(in the rows, 128 means zero)
Each named turn below is shown by a few rows before and after it. Which turns, in which order, take the first row of each later pair to the second? The first pair is answered.
saf:
[156 120 122 143 114 120 136 138 149 152 137]  ->  [136 126 122 138 105 122 133 168 139 138 136]
[131 140 140 165  89  88  79 179 165 123  99]  ->  [126 177 149 137 115 137 111 192  97  74 122]
[122  95 100 114 131 136  93 148 162 155 134]  ->  [106 110 104 105 136 150  98 175 133 127 136]
[133 126 128 141  71 126 122 148 132 125 116]  ->  [137 142 133 133  86 147 136 147 102 106 125]
Dizi:
[132 111 120 125 154 112 136 103 139 146 135]  ->  [132 114 129 127 135 102 130 106 145 150 119]
[103 121 133 156 132 116 137 118 107 123 128]  ->  [107 122 135 158 136 117 134 117 107 121 128]
[154 122 125 140 129 141  80 107 145 135 124]  ->  [150 123 135 141 113 139  79 120 145 134 115]
vuva:
[130 123 123 131 130 135 119 133 144 131 133]  ->  [128 122 127 131 123 131 118 139 140 131 130]
[124 101 123 149  96  95 128 108 145 171  98]  ->  [141  99 116 150 111 108 129  85 146 171 108]
[144 140 107 127 126 143 172  94 126 142 162]  ->  [129 137  90 129 140 139 166 122 130 138 170]
[111 117 109 123 137 107 127 148 135 141 134]  ->  [107 115 122 119 117  97 131 143 132 143 121]
Now pairs of rows:
Each pair is two turns apart.
[161 131 137 136  63 150 141 176 108 135  98]  ->  [202 129 130 141  93 174 146 121 109 142 116]	vuva, vuva
[147 134 143 134 127 164 110 120 117 113 125]  ->  [147 120 143 144 114 143  95 122 145 132 113]	saf, saf
[155 123 133 121 147 152 133  87 120 121 146]  ->  [112 120 106 120 153 142 123 162 125 110 155]	vuva, vuva
[146 113 142 135 118 131 124  95 142 128 132]  ->  [116 126 149 128 104 137 113 148 128 111 126]	saf, saf
[128 138 117 115 172 148 113 128 103 119 138]  ->  [100 142 136 110 139 129 111 157 102 120 117]	vuva, vuva
[ 89 169 169 136 121 135  95 112  95 103 128]  ->  [122 153 162 147 134 130  98  60 114 125 132]	vuva, saf
[133 147 152  91 144 127 151  74  93 113 134]  ->  [104 117 149 114  98  81 104 117 155 146 101]	saf, saf
[158 107 100 164 103  84 142 144 188 161  99]  ->  [112 143  94 140 134 123 147 220 128  96 124]	saf, Dizi
[158 116 124 161 104 125 110 116 156 132 110]  ->  [134 140 135 148  97 143 111 161 124  99 112]	Dizi, saf
[ 90 127 102 120 129 113 160 190 109 112 145]  ->  [116 137 162 114  82 103 176 113 100 124 100]	vuva, vuva
[101 147 144 111 116 148 120 173  97 116 129]  ->  [148 131 122 118 165 153 143  98 102 137 158]	Dizi, saf
[113 144 123 103 139 159 142 151 122 124 115]  ->  [139 124 116 118 142 140 143 109 156 154 112]	saf, saf
[118  73 102 122 122  81 142 142 142 156 126]  ->  [104  99 145 104  91  89 151 154 105 134 102]	saf, vuva
[141 121 117 139 142 148 131  95 117 138 155]  ->  [101 117 107 139 135 132 121 158 118 127 150]	vuva, vuva
[ 90 114 105 119 126  85 195 145 109 132 133]  ->  [115 121 126 117 118  88 203  96 105 141 121]	vuva, vuva
[153 127 144 130 103 159 121 130 107 121 108]  ->  [160 124 119 136 130 168 116 133 108 120 131]	vuva, vuva
[120 137 142 118  76 140 145 182  98 105 109]  ->  [137 136 109 110 145 166 160 159  83  91 153]	Dizi, Dizi
[109 157 160 110 115 145 131 132 100 108 110]  ->  [138 153 144 114 146 163 134 100 106 109 132]	vuva, vuva
[125 148 167 108 119 146 173  84  87 118 126]  ->  [123 126 173 126  81 108 152  86 134 148  95]	saf, Dizi
[124 108 110 117 152  86 170 106 127 148 139]  ->  [102 103 106 120 144  78 158 140 136 148 134]	vuva, saf
[156 139 167 130 129 153 135  86  96 105 125]  ->  [147 120 174 144  87 119 114 101 137 131  97]	saf, Dizi
[127 151 148 141 120 148 100 158 123 102 127]  ->  [166 135 142 150 138 145 114  93 139 126 134]	saf, saf
[148 110 141 139 102 142 121 102 145 140 128]  ->  [129 107 124 147 107 141 101 142 155 134 131]	vuva, saf
[ 68 147 152 109 150 123 116 172  75 106 128]  ->  [141 104 137 129 171 101 129  53 124 167 138]	saf, saf
[134 129 176  99 172 119 138  34 104 142 118]  ->  [ 64 121 179 106 112  82  83 145 143 148  82]	saf, saf
[126 125 125 123 123 120  94 106 148 145 126]  ->  [119 136 141 122 112 124  90 120 134 131 117]	saf, vuva
[130 148 149 120 103 160 107 144 122 107 118]  ->  [157 140 137 122 136 167 119 101 121 114 139]	Dizi, saf
[145 110  96 137 147 118 136 121 156 140 143]  ->  [116 121 109 134 116 110 120 169 153 131 124]	Dizi, saf
[127 140 111 148 141 146  66 190 162 137 117]  ->  [168 153 112 137 189 185 110 122 119 123 150]	saf, saf
[129 110 136 117 159 127 119  86 143 155 113]  ->  [103 106 119 119 158 120 102 135 159 153 120]	vuva, saf
[121 162 156  98 150 152 124 123 105 121 132]  ->  [140 142 126 111 179 142 124 106 131 142 152]	saf, vuva
[121 130 162 132 133 136 137 115 114  87 137]  ->  [128 107 155 146 118 111 122 104 157 120 123]	saf, saf
[155 147 124 143 104 177 123 166 105  89 132]  ->  [187 143 132 142 113 178 140 113 106 103 135]	vuva, saf
[170  97  98 161 121 113 132 102 176 169 131]  ->  [147  94  91 164 106 105 120 141 182 165 125]	vuva, Dizi
[150  80  87 129 190 115 157  51 159 173 160]  ->  [ 77  75  97 139 119  73  97 166 201 179 116]	saf, Dizi
[110 161 141  90 128 123  97 142 148 125  98]  ->  [144 163 140  86 157 139 120  90 133 128 112]	saf, saf
[ 93 137 139  71 178 105 131  89 142 131 153]  ->  [ 83 127 128  78 174  97 121  97 158 138 154]	vuva, saf
[158  94  66 148 172 139 120 117 150 136 159]  ->  [105  91  93 145 112  98  97 183 165 140 116]	saf, vuva
[153 118  84 147 148 156 142 149 121 117 152]  ->  [135 114  80 145 148 144 144 166 120 117 150]	vuva, Dizi
[154 161 131 152 101 188 119 151 126  74 138]  ->  [169 147 101 159 130 187 124 143 140  86 160]	saf, vuva
[105 116 121 135 118 104 128 170 148 134 133]  ->  [114 128 117 119 150 131 147 159 114 110 155]	Dizi, saf
[150 139 129 125 143 170 135 117 111 106 145]  ->  [155 121 113 135 155 154 132 105 137 129 150]	vuva, saf
[163 136 101 147 112 167  91 147 128 121 130]  ->  [145 137 114 145  89 154  92 166 128 121 113]	vuva, vuva
[129 136 138 107 125 141 151 107  99 128 133]  ->  [132 122 142 114 102 118 140 101 126 150 118]	saf, Dizi
[172 130 127 135 148 174  74 120 151 101 141]  ->  [128 132 130 130 124 155  65 180 149  98 129]	vuva, vuva
[128 123  98 143 130 134 144 140 116 125 146]  ->  [126 128 105 138 127 136 155 136 105 122 143]	vuva, saf
[119 128 134 125 144 141  46 135 165 132 122]  ->  [130 149 136 112 173 170  73 118 119 103 141]	saf, saf
[100  86 111 124 115 102 145 170 158 150 130]  ->  [ 93 114 143 104 101 124 159 175 116 123 123]	vuva, saf
[105 125 144 124 131 107  77 117 165 145 107]  ->  [ 92 143 152 118 129 123  78 146 142 118 109]	vuva, saf
[ 69 116 169 104 102  76 150 126 118 159  95]  ->  [ 88 134 169  92 135 108 181  91  76 143 118]	saf, saf
[100 134 114 114 179 118 165 133  85 130 160]  ->  [128 105 122 133 152  83 157  83 133 174 136]	saf, Dizi
[ 76 139 140 116 103  95 138 174 101  99  97]  ->  [119 146 170 111  99 107 161  93  90 107  90]	vuva, saf
[102 118 134 129 103  91 112 149 160 144 111]  ->  [ 96 146 126 113 150 134 133 163 103  98 144]	saf, Dizi
[127 147 121 117 139 134 148 122 101 124 126]  ->  [138 130 102 129 150 126 138 115 125 139 135]	saf, vuva
[173 132 117 182 153 148 120 151 159 115 152]  ->  [157 136 117 181 145 152 117 174 157 106 149]	saf, saf
[ 87 126 155 111 125 129 117 182 146 124 117]  ->  [133 130 186 111 117 135 130  96 142 135 104]	vuva, vuva
[136 123 104 134 147 149 118 142 129 121 146]  ->  [134 132 111 128 148 152 134 138 110 114 145]	vuva, saf
[164 131 102 113 166 155 134 121 133 137 193]  ->  [161 105 111 127 121 116 109 123 186 173 159]	saf, Dizi
[166 160 135 130 124 175 145 131 105 122 132]  ->  [147 158 118 130 129 171 140 167 108 115 140]	vuva, vuva
[103 131  97 113 166 118 183 149  81 108 139]  ->  [124 122 108 116 162 108 200  99  87 126 131]	vuva, saf
[ 94 122 134 144  72 136 120 164 139 137 124]  ->  [138 134 134 134 119 172 162  92  96 126 151]	saf, saf
[135 132 131 137 100 136 128 148 120 116 117]  ->  [138 133 122 132 126 145 134 146 113 110 138]	Dizi, Dizi
[140 138 152 129  97 129 158 105  97 127 109]  ->  [157 135 142 137 109 139 153  88 107 132 118]	vuva, Dizi
[135 148 169  91 142 140 160  48  68 118 132]  ->  [119 121 180 117  72  82 118  71 139 162  84]	saf, Dizi
[182 115 101 128 135 184 134 152 170 141 113]  ->  [158 120 109 127 111 171 124 184 170 138  97]	saf, vuva
[130 140 141 110 169 117 100  57 121 137 140]  ->  [ 82 139 146 111 130  96  62 138 141 131 117]	saf, saf
[111 134 163 112 129  98 148  93 108 134 104]  ->  [131 126 121 120 181 121 142  85 113 129 146]	vuva, vuva
[119 154 139 121 121 132 125 175 116 121 109]  ->  [151 156 154 120 117 141 130 117 113 126 104]	vuva, vuva
[119 128 121 126 164 161 145 158  81  98 144]  ->  [148 119 127 131 169 152 166  98  87 118 139]	vuva, saf
[ 86 110 114 131  97  79  94 163 193 151  94]  ->  [ 69 160 157 101  83 113 113 179 127 103  82]	vuva, saf
[118 112 127 135 108  94 169 124 142 146 112]  ->  [119 126 142 129  98 105 173 117 126 135 104]	saf, vuva
[145 151 133 126 137 131 139 113 131 114 126]  ->  [132 148 116 126 145 131 135 136 136 111 136]	vuva, vuva
[125 153 183 118 107 126 137 129 132 123  98]  ->  [142 147 181 119 117 125 146 104 136 128 102]	saf, saf
[171 159 160 108 106 156 117 126 107  98 138]  ->  [176 129 151 131  86 121  96 112 156 136 120]	saf, saf
[129 131 133 120 122 141 142 126 113 103 121]  ->  [139 113 126 131 112 121 132 108 143 125 113]	saf, saf
[145 142 143 129 111 155 153 156 104 103 122]  ->  [167 126 119 139 143 160 156 127 118 117 144]	saf, vuva
[102 120 126 111 120  67 170 128 112 126 138]  ->  [127 119 130 113 135  79 176  90 109 130 142]	vuva, vuva
[121 115 120 110 153 118 153 108 129 137 127]  ->  [108 111 113 111 150 112 148 132 130 133 127]	vuva, vuva
[121 166 126 102 126 144  99 147 104 123 119]  ->  [135 167 136 101 121 145 103 121 101 128 114]	vuva, vuva
[137 148 115 107 171 113 165  89 133  98 132]  ->  [141 142 136 114 126  90 158  76 153 113 102]	Dizi, Dizi
[100 156 120 133 137 122 122 164 127 128 148]  ->  [105 160 122 125 143 126 139 151 112 123 154]	saf, vuva
[116 101 150 137 111  77 107 114 144 166 103]  ->  [114 134 185 119  97  98 118 112 105 136  94]	saf, vuva
[183 127 131 154 121 163  71  55 160 153 121]  ->  [139 118  94 160 133 162  40 148 179 143 136]	vuva, saf
[120  99 124 135 101  75 146 117 152 178 113]  ->  [ 98 146 136 104 123 123 171 159  71 113 133]	saf, saf
[161 131 121 129 142 144 152 106 106 123 139]  ->  [124 127 101 129 143 137 144 165 107 113 143]	vuva, vuva
[200 130 163 134 107 156 120 127 104 120 129]  ->  [188 121 168 138  85 138 106 145 120 131 114]	saf, Dizi
[140 128 149 131 136 126 104 103 152 155 123]  ->  [114 145 159 123 114 134  99 149 132 132 116]	Dizi, saf
[155 128 136 131 102 138 114 105 149 133 126]  ->  [142 123 121 134 109 138  99 135 161 129 131]	vuva, saf
[125 147 131  93 158 173 105  96  99 103 142]  ->  [146 119 140 114 121 131  88  65 150 146 114]	saf, Dizi
[102 161 150 128 143 166 118 159  85 103 141]  ->  [154 127 128 145 175 148 126  75 124 151 156]	Dizi, saf
[152 127 120 155 116 192 103 172 109  85 162]  ->  [136 134 157 151  69 170 103 174 103  87 128]	vuva, vuva
[107 111  88 148 151 112 129 164 156 132 136]  ->  [ 90 140 121 125 137 129 154 173 104  99 122]	vuva, saf
[120 130 110 128 134 129  90 167 183 135 129]  ->  [147 155 114 111 173 170 131 132 131 105 155]	saf, saf
[172 124 116 167 115 116 127 125 124 129 146]  ->  [153 130 122 163  97 109 117 154 125 123 132]	Dizi, saf
[163  93  72 174 144 141 153 135 132 129 172]  ->  [105 101 106 161  85 106 150 197 126 127 130]	vuva, vuva
[123 161 153 102 175 134 110 119 100 119 137]  ->  [141 142 146 111 182 125 112  90 125 139 142]	vuva, saf
[110 162 114 138 122 144 120 147 123 116 113]  ->  [123 166 130 139 111 146 124 114 121 123 101]	vuva, vuva
[175  84  70 171 131 114  94 147 204 160 154]  ->  [132 110  67 152 146 140  91 220 163 112 166]	saf, Dizi
[116 110  74 123 148 122  95 139 169 145 160]  ->  [ 84 143  98 102 139 139 114 179 114 104 151]	vuva, saf
[128 145 158 129 104 145 117 102 131 127  88]  ->  [148 137 117 141 155 168 110  98 141 125 128]	vuva, vuva
[108 155 146 124 146 112 122 102 118 151 119]  ->  [108 145 137 131 145 106 111 107 136 159 117]	vuva, saf
[144 145 149 126 115 142 125 108 118 122 112]  ->  [151 130 129 139 128 131 114 105 145 138 119]	vuva, saf
[152 136 133 125 104 126 191  98  91 117 125]  ->  [145 128  89 129 144 137 181 127  98 109 162]	vuva, vuva
[134 142 145 110 176 155  76  86 138 106 140]  ->  [118 126 125 120 172 136  56 114 169 125 140]	saf, vuva
[163 127 108 120 155 144 121  83 137 119 157]  ->  [109 123 112 127 113 116  84 163 163 118 128]	saf, saf
[120 143 139 119 147 166  87 147 120  95 147]  ->  [125 133 123 124 164 166  92 140 128 104 159]	saf, vuva
[147 116  81 135 174 138 132 123 125 134 162]  ->  [118 112  84 141 145 118 107 173 148 136 146]	saf, saf
[130 136 128 131 105 144 153 146 106 112 124]  ->  [150 122 120 133 128 143 159 108 119 131 137]	Dizi, saf
[118 129 111 152 114 107 131 162 141 169 122]  ->  [137 132 131 150 104 110 143 119 138 175 110]	vuva, vuva
[138 117 115 153  96 112 119 167 144 117 127]  ->  [165 132 116 139 129 142 153 129 102 100 152]	saf, saf
[132 171 150 105  88 156 124 119 118 118 120]  ->  [158 157 118 115 128 166 128  91 127 129 145]	saf, vuva
[ 99  93 112 135 117  92 112 154 168 157 135]  ->  [112 132 122 107 159 148 157 140  85 107 169]	saf, saf
[159 110 166 120 152 150 132  93 145 146 140]  ->  [106 115 171 122 119 139 103 176 149 135 120]	saf, saf
[123 129 145  97 164 116 140  82 118 135 128]  ->  [125 110 132 111 159  98 118  91 153 156 124]	saf, vuva
[163  75  87 124 112 109 208  91  94 150 140]  ->  [137  56  61 137 101  83 178 139 130 166 137]	vuva, saf
[ 98 153 145 128  97 137  70 130 134 115 117]  ->  [115 158 155 126 103 149  83 101 116 111 118]	vuva, saf
[155 104  95 144 123 130 180 120 122 135 144]  ->  [139  97  87 147 118 121 171 148 132 138 140]	vuva, saf
[122 153 167 122 147 150 106 104  95 112 144]  ->  [143 129 147 136 158 139 100  74 125 138 153]	vuva, saf
[101 137 131 148 113 136  93 153 135 141 122]  ->  [106 155 152 135 113 153 113 135 105 122 122]	vuva, saf
[125 118 118 134 140 131 134 140 126 138 145]  ->  [117 121 138 131 117 120 136 144 125 137 127]	vuva, vuva
[ 99 127 142 114 114  94 116 146 141 145 114]  ->  [108 147 159 100 121 118 134 127 101 122 116]	saf, vuva
[147 107 109 122 186 124 115 131 138 131 147]  ->  [123 118 113 114 183 126 121 164 122 117 144]	vuva, saf
[ 87 116 122 121 115  80 211 161  92 123 145]  ->  [ 96 117 128 116 117  82 217 139  86 125 140]	Dizi, vuva
[152 154 126 131 143 163 111 119 119 115 130]  ->  [145 132 124 146 121 135  90 129 154 138 115]	saf, saf
[102 136 114 135  97 131 116 248 121  96 122]  ->  [ 87 149 139 115  90 121 134 232  99  89 110]	Dizi, vuva
[172 132 159 123 117 151 110  95 125 138 116]  ->  [174 121 142 132 119 150  91 104 148 145 120]	saf, vuva
[117  83 143 166 102 129 111 151 167 136 110]  ->  [146  85 150 168 106 136 117 105 165 141 112]	vuva, vuva
[126 137 149  93 141 130 135 108  99 120 126]  ->  [141 113 121 107 159 122 127  95 125 137 139]	saf, vuva
[119 133 120 124 117 132 140 152 110 113 128]  ->  [140 126 109 129 139 132 150 115 118 129 142]	Dizi, saf
[105 117 141 128 118  81  93 143 164 147 103]  ->  [ 95 145 166 117 112 105  97 163 127 116 100]	vuva, saf
[176 132 127 137 124 195 171 103 108  92 157]  ->  [145  92 119 164  68 136 116 152 189 141 117]	saf, saf
[109 144 152  99 139 117  84 126 123 104 111]  ->  [136 137 149 102 153 118  95  84 129 116 117]	saf, saf
[128 123 119 120 167 136 105 105 140 126 133]  ->  [ 98 127 124 116 146 122 102 151 138 122 122]	vuva, vuva
[103 142 120 115 150 127  76 148 157 137 138]  ->  [101 168 140 100 147 143 100 145 114 113 134]	vuva, saf
[137 116 142 133 132  94 157 121 143 176 135]  ->  [114 117 135 134 121  90 142 166 146 168 129]	vuva, saf
[106 146 137 109 161 125 136 129 106 104 142]  ->  [127 124 127 125 164 105 130  86 139 139 139]	Dizi, saf
[139 142 110 143 139 162 107 148 135 108 142]  ->  [119 146 138 135 102 150 109 160 135 109 113]	vuva, vuva
[130  88 112 143 131 111 118 144 157 146 134]  ->  [124 120 117 124 152 147 142 159 101 105 150]	saf, saf
[110 144 119 146 134 129  86 172 158 108 122]  ->  [125 152 165 142  98 119  94 122 149 117  91]	vuva, vuva
[118 105  91 142 156 112 160 140 138 149 136]  ->  [ 97 112 114 137 122  95 157 161 133 146 114]	saf, vuva
[127 151 162  86 158 112 131  68  97 126 150]  ->  [106 144 121  93 189 119 123 123 107 117 180]	vuva, vuva
[155 113 165 139  88 114 138 114 121 147 119]  ->  [151 102 148 152  88 111 117 134 146 158 124]	vuva, saf
[135 134 131 121 139 130 153 133 111 130 124]  ->  [135 121 126 131 126 111 140 133 139 147 114]	saf, saf
[115 144 136 124 128 150 137 152 120 100 131]  ->  [120 145 138 119 133 155 144 139 111  98 130]	vuva, Dizi
[165 138 118 122 164 175  93  77 142 110 148]  ->  [137 112  98 139 145 145  61 126 188 135 138]	saf, vuva
[126 131  82 125 133 130 140 187  93  97 161]  ->  [123 144 146 113  67 103 150 150  86 108 106]	vuva, vuva
[171 108 108 168 127 133 110 122 168 141 132]  ->  [141 108 103 162 110 124 105 166 168 133 123]	vuva, vuva
[145 132 130 125 134 154 110  90 118 128 134]  ->  [115 125 129 133 109 134  86 134 140 133 116]	saf, saf
[158 145 149 143  90  78 118 124 151 154 115]  ->  [139 152 144 140  87  83  99 158 157 143 113]	vuva, saf
[121 121 114 118 161 146 152 159 104 126 148]  ->  [120 108 105 125 161 130 150 154 122 140 148]	saf, vuva
[143 155 137 111 179 171 103  68 118 114 150]  ->  [ 82 149 112 111 174 153  91 175 122  99 153]	vuva, vuva
[125 153 153 113 125 149  91 116 108 109 117]  ->  [142 133 148 125 119 132  87  88 135 133 111]	saf, saf
[149 143 144 130  84 137 126 134 151 139  80]  ->  [158 163 147 117 106 164 148 126 114 116  98]	saf, saf
